In the data rows, the value 128 means zero.
Here are some points:
[128 185  47 114 105 139 124 153]
[143 108 145  81 113 114 142 109]
[101  99 159 108 127 132 119 119]
[115 132 102  74  92 144 104 145]
[106 106 152 179 197 137 121 143]
[126 144 136 112 100 117 138 134]
[151 136 106 106 112 122 146 104]
[129  87 155 170 180 110 127 143]
[134 161  87  73  37 143 153 139]
[155 147 109 104  59 131 112 132]
[161 109 129  81  82 113 168 162]
[133 108 114 127 121 116 142 141]
[122 168 124 191 179 151 127 136]
[120 130 129  76  71 143 143 103]
[134 122 148  85  94 129 161 109]
[142 125 100 129 149 131 118 140]
[166 121 115  93  88 106 142 150]
[128 150 128 103 130 134 122 111]
[132 142 113 117 127 135 108 120]
[143 137 123 156 162 128 140 138]
[ 87  70 175 135 183 108 131 112]
[139 131 151 190 167 132 105 124]
[149 129 119 107  64 133 142 148]
[120 129  80 108  86 110 124 142]
[135 145 128 144 113 148 123 156]
[140 140  97 101  91 116 142 142]
12 more points follow, each with its number after it:
[124 150  79 122 113 123 150 104] 0
[109 138 123 146 178 144  99  94] 1
[147 119 139  85  82 124 145 126] 2
[ 79  80 188 177 203 134 104 106] 3
[ 82 103 167 181 193 141 116 116] 4
[127 138 138 169 132 130 142  95] 5
[142 128 110 117 102 103 138 140] 6
[133 115 135 161 175 141 123 112] 7
[161 159  95 113 112 147 125 133] 8
[128 129 128  88  98 113 127 133] 9
[120 141 129 153 126 140 116 122] 10
[153 124 127 107  83 128 146 148] 11
Which of these numbered points is nearest to each point below, ignoring the direction in which the first points spread most? Its number follows each.
[193 177  67  64  40 139 152 158] > 8
[139 188  77  79  94 143 109  98] > 1
[149 134 106  79  67 128 158 164] > 11
[117 122 139 127 157 117 109 137] > 9
[105 106 136  96 122 133 123  90] > 3
[130 114 129  95 128 123 125 124] > 9
[122 134 168 159 145 138 135 157] > 11
[115 129 156 137 111 148 139 116] > 4
[125  96 159 109 133 126 138 124] > 2
[140 131 100 118 115 114 135 154] > 6
[156 180  76 124  81 136 122 151] > 8
[124 115 131 101 114 107 118 111] > 9
[ 96 110 179 153 185 147 151 107] > 4
[104 138 112 161 135  93 117  96] > 0
[ 99 151 132  92 115 132 113 115] > 4
[143 158 128 112  68 149 132 128] > 10
[132 110 135 115 110 107 126 144] > 9
[150 173  76  75  51 121 137 115] > 0
[107 143 120 109 151 125 124  99] > 1
